In the rows, zero is written as 128.
One turn or mirror swaps these rows in pairs. Which row does each one swap with?
The rows were stretched afterwards, more along some directions than others.
J_355: [134 115 129 159 133  96 137 106 123 110 133 126 147 149 128 121 121 163]
J_313: [119 113 127 160 135 107 143 116 122 117 122 132 151 151 119 126 126 174]
J_971: [129 123 125 126 121 132 125 162 125 167 153 139 134 139  96  88 127  93]
J_841: [152 128 143 134 133 104 132 101 108 125 155 121 149 124 147  98 122 131]
J_469: [142 129 166 142 109 132 146 130  97 129 140 125 115 114 117  93 135 140]
J_245: [141 128 142 116 125 128 124 149 116 169 161 125 143 112 112  83 114  81]
J_332: [141 115 147 122 117 119 123 139 146 122 154 115 139 130 139 138  99  96]
J_241: [130 112 137 162 136 112 149 117  80 135 134 125 123 133  89  59 127 155]
J_528: [136 108 139 158 127 121 147 115  92 132 152 107 130 130  89  73 132 171]
J_244: [124 127 152 126 130 127 132 137 129 131 128 136 132 117 135 121 106  92]
J_90: [141 143 162 131 112 141 142 138 109 139 136 124 126 101 116  98 129 131]
J_35: [116 116 124 161 134 112 144 119 128 122 117 134 156 150 109 127 120 171]
J_284: [143 117 148 126 115 112 123 143 152 125 158 122 146 138 128 140 110 103]
J_480: [154 133 150 118 131 121 122 129 107 156 159 119 144 105 123  79 113  89]
J_432: [141 135 120 139 106 122 126 136 102 151 134 155 146 149 120  86 146 125]
J_113: [130 106 140 150 136 124 146 120 102 137 159 103 125 125  84  83 134 176]
J_98: [131 123 148 123 124 124 128 140 143 123 139 131 135 125 137 134 103  91]
J_860: [148 135 157 117 126 123 125 131 107 153 161 125 150 101 127  80 116  96]
J_388: [133 124 149 121 121 123 123 145 144 124 145 124 134 131 139 138 104  92]
J_109: [133 119 121 125 125 132 125 154 118 167 160 135 135 136  91  81 121  89]
J_914: [128 116 132 152 134 119 143 119  83 138 124 146 125 133 104  58 119 127]
J_638: [130 155 120 127 105 130 117 142 121 160 135 157 150 136 131 103 147 122]
J_63: [133 116 128 153 132 101 136 103 121 109 134 129 151 146 131 122 124 165]
J_37: [125 116 118 130 121 129 117 159 120 162 159 139 131 151  93  84 131 100]
J_242: [130 115 146 142 125 123 143 130 126 132 171 102 131 119  96 110 132 169]
J_114: [122 113 123 151 108 121 129 134 108 127 145 143 114 163 116  99 152 148]
J_424: [132 108 143 165 129 112 155 120  90 133 149 116 131 128  77  67 132 170]
J_941: [134 109 134 163 143 113 152 117  85 145 141 119 122 133  73  59 129 160]
J_435: [130 120 126 123 116 129 127 156 125 168 158 133 137 126  95  84 115  84]
J_758: [125 139 145 119 111 140 122 142 137 140 162 118 128 113 132 126 140 136]
J_359: [114 106 111 142 113 124 130 151 123 149 151 142 124 162  95  98 133 118]
J_65: [123 128 147 134 137 127 140 132 111 132 121 143 117 123 130  97 110  94]
J_851: [133 109 137 154 140 118 155 115  96 134 153 114 126 130  77  72 135 174]
J_230: [137 130 136 121 129 128 125 148 117 174 160 126 139 120  95  79 121  88]
J_243: [115 113 122 162 132 113 142 114 128 119 118 129 150 147 111 130 121 177]
J_694: [129 121 151 125 124 122 130 138 143 129 139 124 138 123 137 137 103  94]
J_286: [138 117 150 125 124 117 131 136 147 123 145 120 148 129 132 146 108 110]
J_932: [146 112 147 127 119 113 129 136 148 124 155 117 147 137 127 137 103 107]
J_876: [129 121 136 155 141 117 144 120  81 142 120 141 125 132  97  60 125 132]
J_955: [137 135 146 133 124 139 151 141 128 143 124 124 137 107  99 118 116 134]
J_473: [128 110 126 155 137 103 142 106 120 116 130 125 150 148 125 127 125 174]
J_630: [153 126 122 148 107 111 132 133 108 137 137 143 156 159 108  95 137 130]
J_864: [127 114 121 155 130 105 135 115 130 108 123 130 147 153 122 132 116 160]
J_759: [151 119 142 146 136  98 132 102 104 119 147 123 150 135 140  97 122 138]
J_847: [144 117 133 147 132  97 131 101 115 112 143 127 149 140 137 109 119 149]
J_521: [124 129 146 128 136 129 132 132 122 132 123 134 124 117 135 108 102  89]

Swapped with J_63: J_98
Swapped with J_35: J_932
Swapped with J_109: J_851
Swapped with J_90: J_432

